In the data rows, zero lies at 4.5, halfway between 4 and 5.
Here are some points, each followed by its number:
{2, 3, 3, 7, 5, 6, 6, 6} 0
{3, 1, 2, 7, 4, 5, 4, 4} 1
{5, 6, 4, 5, 5, 6, 8, 4} 2
{2, 2, 2, 7, 5, 6, 6, 5} 3
{2, 3, 2, 7, 5, 6, 6, 6} 4
{5, 7, 8, 2, 3, 3, 1, 6} 5
{2, 4, 2, 7, 5, 6, 6, 6} 6
{4, 5, 6, 4, 5, 4, 5, 4} 7
{7, 6, 4, 3, 2, 3, 2, 3} 8
{6, 3, 5, 4, 5, 5, 6, 2} 9
{2, 2, 1, 7, 5, 6, 6, 6} 10
{6, 4, 5, 4, 5, 5, 6, 2} 11
{5, 5, 6, 2, 3, 3, 1, 5} 12
{5, 7, 6, 5, 6, 5, 8, 4} 13
{4, 6, 6, 3, 5, 4, 6, 4} 14
{2, 2, 3, 5, 4, 4, 4, 7} 15
{4, 6, 6, 4, 6, 4, 5, 4} 16
{5, 7, 7, 2, 3, 3, 1, 5} 17
{5, 6, 5, 2, 3, 3, 1, 5} 18
{2, 2, 3, 6, 5, 5, 4, 6} 19
{6, 6, 6, 2, 3, 3, 1, 5} 20
{7, 4, 5, 3, 3, 3, 2, 3} 21
{2, 4, 0, 7, 5, 6, 7, 6} 22
{6, 6, 7, 2, 3, 3, 1, 5} 23
{2, 2, 3, 7, 5, 6, 6, 5} 24
{5, 8, 8, 5, 6, 5, 8, 4} 25
{5, 6, 5, 5, 6, 5, 8, 4} 26
{2, 3, 3, 6, 4, 5, 4, 6} 27
{7, 5, 4, 3, 2, 3, 2, 2} 28
{7, 4, 5, 3, 2, 3, 2, 3} 29
{7, 5, 6, 3, 2, 3, 2, 2} 30
{5, 5, 6, 2, 3, 3, 1, 5} 31
{2, 4, 2, 7, 6, 6, 7, 6} 32
{6, 5, 5, 4, 6, 5, 6, 2} 33
{5, 6, 5, 5, 6, 5, 8, 4} 34
{2, 4, 4, 7, 5, 6, 6, 6} 35
{2, 2, 3, 7, 5, 6, 6, 6} 36
{5, 6, 6, 5, 6, 6, 8, 4} 37
{6, 4, 6, 4, 6, 5, 6, 2} 38
{5, 5, 4, 2, 3, 3, 1, 5} 39
{3, 1, 2, 7, 4, 5, 5, 4} 40
{6, 4, 5, 4, 5, 5, 6, 2} 41
{3, 1, 2, 7, 4, 5, 4, 4} 42
{5, 6, 6, 2, 3, 3, 1, 6} 43
{1, 1, 2, 6, 4, 4, 4, 6} 44
{5, 6, 7, 5, 6, 6, 8, 4} 45
{5, 6, 6, 4, 6, 6, 8, 4} 46
{7, 5, 5, 3, 3, 4, 1, 3} 47
Which three points above are nearest to each new point? Their numbers follow each, nearest first.
{7, 4, 6, 3, 3, 3, 2, 3} : 21 29 30
{2, 5, 2, 8, 5, 6, 6, 6} : 6 32 4
{5, 6, 7, 5, 7, 6, 8, 4} : 45 37 46
{5, 5, 6, 4, 6, 6, 8, 4} : 46 37 45
{5, 6, 7, 5, 6, 6, 8, 4} : 45 37 46
